One turning vector, and how many ticks it has turned
The counts run from 0 to 202.
[  3   7  -9   2   1   5 -15   0 -13  11  13 -19   6   8   0   4 -13 -12
  -6  -7  11   9  -9 -10   1  -7   3 -21  15  10   1  17 -19 -27 -13  10
  14 -12  22   6  -8  -2  -1  -6   2   4  -9]  26
[ -8   8 -12   4 -11  12  -8  10  -3  -1   6 -18  27   7  -3  -8  -6 -11
   7 -12  12   8   9   4  -7  -2   4 -17  24  21  -2  -1 -11 -25 -11  -3
   9  -3   7   0   1  -1  12 -15 -11  -7   6]  72
[ -6  11   1   4 -11  13  -7   4  -7  11  13 -17  12  12  -1  -3 -18 -15
  -9  -1   9   9 -11  -4   8 -13   8 -12  11  18   9  -5 -25 -12 -14  -2
   8   4  25   7   6   6  -8 -13  -6   2   6]  164
[  4   1  -2  -2   1   8  -7   2  -9   6   9  -3  15   2  10  -7 -20 -10
  11   5   5   7   6   9   9  -5  -7  -9   4  17   2  21 -10 -37 -13   9
  12   6  17  -8  -9   5   1 -18  -9  10  16]  45
[ -4  19 -16   1   4   8 -13   8 -18   3  19  -5  10  12   7  -4 -15 -25
   4   4  18   4  -7   5   8  -6  -1   0  12  18  -1  15 -17 -18 -11   8
   4  -4  13  -5   3 -10  -6 -13 -11   3  13]  154
[ -2  20 -12   4 -16  12  -7  -1  -8   7  10 -17  25  16  -3  -1  -8 -13
  10 -11   7   2  -2   6   1  -2  -8 -18  15   8   0   8 -16 -22 -13  -5
  12  -1   5  10 -13   9   1 -11  -8   0   4]  174
[ -6  21 -13  -6 -12   8  -8  -2 -18   2  16  -7  18  17  -2   2  -5 -17
   0  -9  11   9 -15   6   8  -1   4 -10   7  21   4   2 -22 -10  -8   8
  12  -2  20  -2  -5  -1 -11 -13  -6  -1  11]  52
[ -4   3   5   6 -14  10  -7   9  -7   0   8 -17  12  12  -2  -5 -17 -19
   2   7   0   5   0   0  11 -16   0 -12   4  19   7   1 -17 -18 -12   4
   2   6  25   3   8   6  -7 -20  -9   1  19]  166
[ -5  16   5   6   1  20  -6   7 -12  15   8 -18  10  -2  -7  -1 -21 -17
  -3  -3  11  10   8   4  -2 -12   4 -12   9  12  -3   0 -11 -27 -17  -8
  12  11  25  -4   2  -3  -6   0   1   7  -2]  59
[ -8  10 -10  -1 -20   2  -9   3   0  11   9 -13  15  19  -5   0   1  -6
 -15  -3   3  10  -4  -1  -5  -3  -5 -22  15  18   8   3 -13 -28 -13  10
  19   1  15   4  -8  11   6 -13  -8   6   0]  106
[ -2  13 -17  -6  -7  10  -1  13 -10  10   7  -9  20  -4   8  -7 -13 -17
   9  -3  15   6  -2  19   0  -8  -2  -5   3  26  -2  -3  -2 -16  -8  -3
  17  -2  22 -10   2   1  -3  -8  -8  -4  23]  179
[  3   2  -6   1  -7   0 -11   1 -14  10   6 -12  18   4   1   6  -9 -12
   8  -9   8   3  -1  21   6 -14  10 -17   1   8   2  19  -4 -29  -7  10
  28   2  27 -12  -2   6   4   0  -4  -3   3]  79
[ -9   7 -12  -4 -24   4 -11   6  -2   8   8 -16  11  20  -8   1   1 -11
 -13   1   6   6  -6   1  -3  -4  -9 -19  14  21  12  -2 -13 -24 -12  12
  17  -3  15   6  -5   9   5 -16  -9   5   6]  107
[  2   2  -8  -4  -3  10 -10   5  -7  13   6  -6  11   0  13 -10 -22 -21
   8  10  12   4  -7  10  12 -12  -5  -1   6  12   3  16 -14 -21 -13   5
   9   0  24   0  -2   8  -5 -16 -11   3  20]  43
[ -5  -1  -7  -5  -3  12 -17   0 -10   3   6 -18  11   5  -1  -5 -19  -7
  10  -5  18   5   2  -1   2   3 -10  -8  14  14   8  14 -22 -33 -20   5
   7  -4  12  -3  -7   0  14 -11  -9   5  -3]  150
[ -8  10   1  -6 -12   9  -3   3 -21  -3  10 -20  14   5   1   5 -14  -5
  10  -2   3   6   3  11   8 -11   0 -10  -9  30  10  -2 -13 -16 -11  10
  15   4  29 -11   3  -1  -5  -9  -5  -1  11]  55
[-16   7  -7   3 -11  13 -11  16   0   7  -2 -15   3   8 -11  -2  -5 -23
  -9   4  10   6  12   2  -4  -8 -13 -16  23   9   6  -2  -7 -30 -13   3
   9  -4  19   4   0  -3  -3 -14  -4   6   6]  5
[ -7  10   1  -6 -10  11  -4   8 -20   2  10 -23  11   0  -1   3 -17  -6
   9   0   6   5   8  12   2 -11  -2  -9  -9  29   6  -2  -9 -21 -14   6
  14   6  30 -13   4  -4  -3  -4  -3   1   7]  56
[ -7   6   1  -1  -4   3 -11   8  -6   2  -1 -17  13  -3   2  -2  -6 -13
  -2   0  14   6   6   5   2 -11  -1 -10  -1  20  -8  20  -8 -21  -8  28
   9  -2  31 -13   6  -3   6  -9  -1   0  18]  21
[  0   4 -17  -2  -8   7 -11   6 -21  10  10 -27   3  -2   2   5 -13 -12
   7   2   5  -3   3   6  -4 -17  -9 -18  -2  19  -1  12   0 -18  -8  10
  17 -14  26  -4  -7  -6  -7  -4   4  -4   1]  135
[  1  -1  -7  -2 -17   0  -8   9  -6  11   0 -30  17  -1   2  -4  -7 -12
   9   2   7   0  -2  11   0 -16  -2  -8  -1  17  -4  14  -7 -15 -16  16
  12  -2  26  -3  10  11  14   0  -7  -5  14]  202
[ -1  16  -4   2 -10   7  -9  -3 -17   8  19 -16  17   7  -1   3  -8   3
  -2  -3   9   3   3   3  -5  -8  -4 -13 -11  28   0  12 -12 -24 -12  11
  15  10  20 -19  -6  -2   5  -1  -4   8   1]  159
[ -1  21 -14   3   2   5 -11   7 -18   2  20  -1  15  12  10  -3 -11 -21
   5   1  11   6  -4   7  11  -9   2  -3   6  20  -4  16 -14 -16  -9  13
   4  -2  16  -9   1  -8 -10 -13  -9   1  16]  155
[ 15   4 -13   1 -13  11  -3  10 -11  12   5 -18  19  -5  -1  -4 -10 -18
  14  -3   6   5  -8   7  -8  -3 -11 -16  -2  23  -6   8  -6 -18 -11  -5
  14  -5  22   4  -8   7  -5  -4   4   3  19]  67
[ -6  12   4   2  -1  19  -5   8 -18  12   8 -21   8  -5  -3   0 -21 -12
   0   0  12   7   9   7  -3 -11   0 -10   2  19  -2  -3  -9 -26 -18  -7
  12  11  28 -10   4  -3  -6   1   0   8  -2]  58
[ -3  16  -6   0 -12  12 -11  -1 -13  17  18 -19  11   4  -6  -1 -11  -2
 -11  -6  16   6  -7  -2  -9  -5  -1 -11  -2  26   3   0 -18 -20 -16   1
  15   8  23  -9  -3  -2   3   2  -3   9  -5]  161
[  4  14 -10   1  -9   3  -7   3  -4  18  12  -6  18   9   2  -3  -2  -6
 -15   0   0  10  -4   2  -8  -7   2 -21  14  14  -5  15  -6 -31 -14   7
  21   5  16  -1 -12  13   3  -7  -4  10   1]  104
[  0  11   0  14 -21   9  -7   8  -4   3   4 -20  19  12 -10  -2  -7 -25
   5  -5   8  -2   0   1   3 -10 -16 -18  -2  13  -2  10 -15 -18  -6   8
   6   0  19   8  -1   4  -2  -8  -2   3  23]  64
[  4   5  -6   0   2   6 -17   1 -14  13   9 -20   4   1  -2   3 -13 -13
  -9  -7  12  10  -8  -7  -5  -6   1 -18   9  11  -5  21 -15 -26 -14  11
  15  -9  26   2 -10  -1   1  -2   4   6  -8]  25
[ -9   8   5   3 -11   6 -10   4  -3   4   2  -9  20   8 -12   2  -5 -13
  -5 -15  19  10   8   7  -1  -3   4 -17  12  10  -2   6 -10 -34  -8   6
  20  10  21  -9   0   1  12  -6  -8   6   3]  184
[ -1   9  -9   6 -18   1  -8   6  -4  10   2 -25  26  10   1  -5   1 -16
   6  -4   5   1  -8   9   4 -17   8 -12   7  12  -4  12 -15  -8 -16  18
   5   0  22  -2  10  10   6  -5  -5 -11  15]  200
[  8  -1  -7   9  -2   5   2  15 -17   1   7 -20  18   6  -1   5  -9  -9
  19  -3  -4   5   2   9   0  -6   0 -21   4  19  10   9  -9 -33 -14  10
  17  -4  21  -6   6  -4  -5  -4   7   4   8]  192
[ -5  14 -18  -4 -14  10  -2  13  -9   8   8 -14  20   2   6  -8 -11 -17
  10  -4  17   2  -2  17   0  -6  -8  -4   2  26   1  -5  -3 -13  -6  -2
  17  -4  18  -5   3   1  -1 -10 -11  -4  24]  178
[  6   5  -6  -4   1   5 -17   3 -15  13   7 -19   3  -5  -3   2  -9 -12
  -8  -3  15  11  -2  -5  -8  -7  -2 -15   3  14 -10  22 -10 -25 -14  14
  14  -6  29  -4  -9  -4   3   1   4   8  -4]  24
[ -6  21   7  15  -6  16  -6   4  -4  11   6 -15  18  10 -10  -1 -15 -22
  -4  -7   9   6   4  -1   5 -14   2 -18  14   2  -4   6 -19 -25 -13  -3
   6  10  21   6   2   2  -7  -8  -3   6   4]  61
[ -9  17  -5  -1   1  11 -12   6  -7   3   4 -15  12   5  -4  -3  -4 -21
 -14  -8  12  16   0  -7  -5  -4   7 -17  24  13 -13   9 -16 -21 -12  12
   5  -9  22   6  -5  -5  -2 -14   0   0   4]  129
[  6  -6  -6  -5  -5  10 -16  -8  -8  10   0 -14  17  -1   2  -6 -15  -4
  11  -3  11   9  -3   5   3  -2  -2 -13   8   9   5  21 -19 -29 -19  12
  10   0  22  -6 -13  10   6 -11  -2   0   2]  148
[ -7  30 -13   1  -7   8   1   7  -3  16   2 -15  15   8   5  -2  -6 -19
   0  -5  14   2 -15  10   8  -5 -12  -8   7   3   3   9 -18 -12 -14  15
  13 -10  21   2   0   5  -9  -5   0   3  18]  120
[  0   4  -7   1 -19   1  -7   6  -5   8   0 -28  23   6   1  -5  -2 -13
  10  -1   5   0  -5  11   3 -19   1 -11   2  17  -4  14 -10 -12 -16  19
  10  -1  24  -4   9  10  10  -2  -6 -11  16]  201
[ -1   0 -10  11  -7   5  -7  14  -5  13  10 -15  10   8  -8   5 -12  -8
   2 -10  16   1  -1   7  -2  -5  -6 -15   8  12  16   6 -10 -37 -10   2
  25  -2  19  -6   6  -4  11   2  -3  10  -5]  82
